Named turns come first, each shown by rows before and after it. Which turns, in which order, take the first row of each pair that follows to the second? Write the first one first, as in the answered first pair.
dukif (before => after):
[10.5  8.9 -9.2 12.9  0.7 -0.7  3.7 -1.0  4.0 11.1 12.4 -5.3 -2.2] => [ 6.0  6.9 -2.2 16.2 -1.4  9.4  4.3 -2.9 -1.3 11.4 11.4  1.8 -6.7]
[ 26.5   8.1  -2.3   5.9   4.5  -3.8   4.4  13.0   7.2 -12.6   6.4  -6.2
   8.5] => [ 19.2  -4.4   5.5   9.0   0.1  24.3   8.0  14.1 -14.0  -0.8  -5.4   5.7
  -7.2]
[ -0.8  14.3  -7.0   9.9  -8.7 -23.7 -12.9 -24.7  29.9 -22.7  -0.9  -4.4
   3.8] => [-19.0   0.8  11.0  13.4 -18.0  22.9  -9.4 -25.5  -2.5  -7.3 -16.2  19.4
 -20.3]
siba (before => after):
[ 11.8  12.9   2.0 -20.4   5.6 -17.5   0.8   1.7   9.6 -11.8  11.1   3.9
  28.8] => [ 14.9  14.1   2.4 -16.0   7.2 -14.5   1.2   1.6  10.3 -10.6  14.9   3.9
  26.6]
[ -2.1   4.6  23.1 -31.9   3.2   5.9  -3.3  11.1 -11.3 -19.8 -10.7   3.2
  26.0] => [ 19.8  10.5  27.0   0.1   7.4   7.9  -2.2  21.6  -4.8 -21.3  16.4   8.5
  18.5]
[-12.6   0.7  12.6 -12.3  -8.0  21.3   1.5 -19.3  -5.4  12.6 -17.1  16.4
  -6.3] => [ -6.4  -2.9  22.6  -3.7  -4.6  26.5   0.6  -5.0  -6.0  -1.6 -12.9  21.7
  -2.6]
pafup (before => after):
[ -3.7   4.4 -11.8  -7.5   1.8  -4.3  -4.0  -4.9   4.3   4.4  -0.9  -2.0
  -0.2] => [-2.9  6.6 -9.4 -2.1 -1.5 -8.2 -3.9 -5.9  7.7  0.6  1.1 -1.0 -0.8]
[-22.1   7.1  -0.5 -41.3  -0.4 -18.1   0.2 -14.0   1.3  -6.0 -25.6  -2.2
  25.6] => [-17.6  12.2   2.2 -24.0  -1.4 -32.3  -2.1 -13.5  16.7 -21.7 -11.5   4.4
  30.8]
[  3.1  17.8   6.2 -13.8   5.1  -3.6   3.6 -30.8   7.4  -0.5   8.1   7.9
   1.6] => [  1.8  16.5   5.3 -17.5   6.3  -2.5   5.7 -31.3   3.4   3.4   5.3   6.9
  -0.6]
[  6.8  21.0 -17.5 -15.2   5.2 -13.8  -3.6 -16.5  12.7  -6.6  -4.7 -16.8
   6.5] => [ 10.6  25.8 -11.0  -1.1   3.8 -13.8  -3.5 -16.8  15.8 -12.0   5.4  -8.0
   3.1]
Bupa (before => after):
[-19.5   4.0  19.4 -33.2 -12.2   5.1   5.1 -14.3 -12.9 -16.4 -16.1  21.7
   8.3] => [-24.9  -6.3  16.9  -7.1 -15.2  17.4   9.4 -17.9 -15.8  -9.8 -15.5  25.8
 -12.6]
[-18.7 -12.9 -28.3   3.6  -8.0  -3.9   7.9 -18.6   4.8  24.5 -21.0 -17.5
 -22.9] => [ -1.6 -17.0 -28.8  19.8  -4.5  -0.2  11.5  -3.4   7.4  25.1 -10.1 -22.0
 -27.0]
[  6.9  15.7   3.5 -12.1   6.3 -15.2  -0.4   0.1   8.0   2.7   6.4  -9.8
  18.8] => [ -9.5  12.9   2.6 -19.3  -0.2 -14.8   0.1 -13.7   3.7   3.8  -3.6  -4.9
  14.9]
Daso (before => after):
[ 7.3 -2.9  0.8  6.8  2.2  9.4 -3.0  3.0 -6.6 -4.9  4.2  9.3 -6.6] => [ 10.3  -0.7   0.4  -0.6   4.7  11.0  -4.0   3.0 -12.3   0.0   4.5   7.4
  -4.4]
[ 14.2  12.7   4.4  24.5   0.4  -8.6   3.3 -13.0  18.4 -20.6  18.1  -3.4
  34.3] => [  7.9  20.7  12.1  13.4  -1.7   0.8   3.3 -24.3   8.0 -14.9  17.7  13.3
  35.4]
[-19.4   9.3 -10.6  21.1  -8.5  -0.3   4.1 -36.0   6.2  12.8   1.3  11.4
 -17.9] => [ -9.2  17.0 -15.7  -4.1  -1.6   2.9   6.2 -35.5  -1.3  30.0   0.5   4.2
 -11.3]
[ -6.8   2.3   8.5  -3.0   6.3  -1.4 -11.2  24.3 -16.8 -16.1 -16.8 -18.7
   3.7] => [-12.4   1.8  14.7   5.1   0.6   0.7 -11.4  18.8 -15.7 -23.1 -17.2  -9.9
   0.8]
Pairs:
Each pair is 2 to 4 turns apart.
[-25.0  -7.2   6.4  -5.5  -1.4   1.0  -0.4   4.8  -1.8  -2.8 -18.3   5.7
   5.6] => [ 6.8  2.8 10.9  4.6 10.6 -2.6  0.1 21.8  6.3 -5.4 10.7  5.0 15.0] : Daso, siba, siba, Bupa
[ 15.9  -4.5 -24.3  -5.7  -8.0 -23.5 -11.4   6.0  15.5  -8.3   5.1 -18.2
   9.0] => [ 11.4  -8.9  -8.0  -5.8 -13.3 -20.7 -12.9  14.4  14.0 -24.6   2.7  -8.3
  18.9] : Bupa, siba, siba
[ 13.1  -7.2  -2.4  40.9  -6.6   0.8   8.2   9.1  15.5 -11.8  16.1 -10.3
  -6.4] => [ 24.4  -1.3   0.7  -4.7   2.6  29.0  13.8  10.5 -18.6  27.4   7.0  -9.4
  -4.1] : Daso, Bupa, pafup, Daso
[ 18.1  -3.0   4.9 -14.7   5.3  -9.5   0.6  19.9   4.0   0.2  -2.2 -19.5
  19.2] => [  3.6   3.8   7.1 -12.7   0.2 -22.0  -1.7   3.9  11.5 -11.8  -0.9  -8.0
  28.6] : Bupa, pafup
[  7.6  -3.2  -3.3  18.3  -5.7  -1.2  -4.6  -5.2   1.4   9.0  -2.2  -0.5
 -10.9] => [ 10.5   2.9   5.7  17.8  -5.2  -6.8 -10.5  -0.6   6.0  -4.3   4.3   6.3
   1.1] : Bupa, Bupa, Daso
[-14.9   2.7  -2.0 -12.6  -2.3  17.4   3.6  -9.7 -16.3  15.7  -2.9   7.9
  -3.5] => [ -4.3  -0.2  -7.1  23.0  -1.7 -12.1   0.5   2.6  14.2 -12.3  11.4  -4.1
   1.9] : pafup, Daso, pafup, pafup
[ -8.7   8.8  12.0  -0.8  -3.6   0.1  -5.1  -7.1  -0.9 -12.5   3.4  17.3
   1.2] => [ 16.3   5.3  -6.8 -14.0   9.8  -2.0  -0.5   9.3  -3.2   9.4   5.2  -9.3
  -1.2] : Bupa, Bupa, Daso, Daso
[  1.4   8.7 -12.6 -32.3   2.0  -2.1   7.7  -5.2 -12.1   7.8 -12.2  -3.7
   9.0] => [ -9.5  -2.5 -13.8  -7.1  -3.9  11.9  11.9 -12.0 -17.3  16.4 -13.5   1.4
 -17.0] : Bupa, Bupa
[ 20.1   2.7 -10.3   4.4  10.6  -9.8  -0.5  14.2   6.3  10.2   4.2 -19.3
   5.1] => [ 15.9   5.6 -12.0   6.1  11.0 -18.1   0.1   5.3  14.0   5.4   8.5 -16.1
   8.6] : siba, pafup
[ -7.7   1.3  -3.3  27.8  -7.1  22.0  -2.9 -14.5   3.4   2.3  11.6  19.0
 -19.7] => [20.7 14.9  1.8  6.1  5.8 25.6 -3.5  2.7 -0.1  8.0 26.7 13.7 -2.9] : Bupa, Daso, Bupa
[ -2.4  10.7   9.7   7.2  -5.5  32.3   3.8 -17.8 -14.1   6.6  17.2  25.8
  -4.2] => [  4.2  13.6  -4.1   6.0  -0.5  27.1   6.5 -25.3 -12.4  20.7  18.9  13.0
  -8.2] : Bupa, siba
[-20.2 -13.8 -14.9  12.2  -1.5 -15.0  -3.1 -22.7  11.9 -13.0  -5.6  -9.7
 -10.4] => [-28.5  -7.8   0.9 -11.0  -3.1  -0.1  -4.0 -27.4  -4.8 -13.8 -13.8   6.4
  -1.2] : siba, Daso
[ 10.0   3.9  28.5   3.2   4.5  34.2   2.1   7.9 -12.7   1.4  30.0  32.4
  -2.3] => [ 30.3 -10.7  -8.6  13.1  15.2   0.4   7.6  27.6  12.0  11.9  32.0 -21.2
  -7.6] : Daso, siba, Daso
[ -2.5  12.5   7.8 -25.3   3.5  15.2  -0.3 -13.4 -21.3   9.7   2.2   9.2
   9.2] => [  2.7   1.1 -13.5 -27.2   7.9  -6.5   1.7  -1.2  -8.8   8.7  -5.1 -22.7
  12.5] : Daso, Bupa
[-19.1 -12.1  13.6  17.2 -13.7 -11.7   2.7  -7.6  12.3 -24.8  -7.4  11.3
   3.6] => [ -8.4  -8.0   3.8  34.9  -9.7 -12.0   4.9 -10.6  15.5 -11.2   5.8   7.4
  -7.4] : Bupa, siba
[ 24.3  18.6  -9.5 -12.2   5.2   9.4   6.4  -6.9   6.3  18.1  19.6  -5.8
   0.8] => [ -5.3   9.0  -4.9   3.7  -9.0  20.0   7.7 -25.6  -1.8  17.7   5.8   7.6
 -19.3] : Daso, Daso, pafup, siba
[-10.6  11.5  -2.0   6.5  -3.9 -20.0  -4.3 -23.9  22.5 -11.0   3.5   5.9
   4.1] => [-15.4   4.4   6.3   0.7  -8.1 -16.6  -6.2 -13.0  19.3 -21.8  -6.4  10.4
  11.0] : siba, siba
[ 16.2  -1.6 -23.9   5.4   7.7 -12.3   3.5  -6.1  16.2  15.3  11.0 -30.1
  -0.7] => [ 15.9   9.8 -16.6  10.0   6.4 -18.8   0.2 -13.1  23.4   3.6  20.0 -16.4
   7.8] : Bupa, pafup
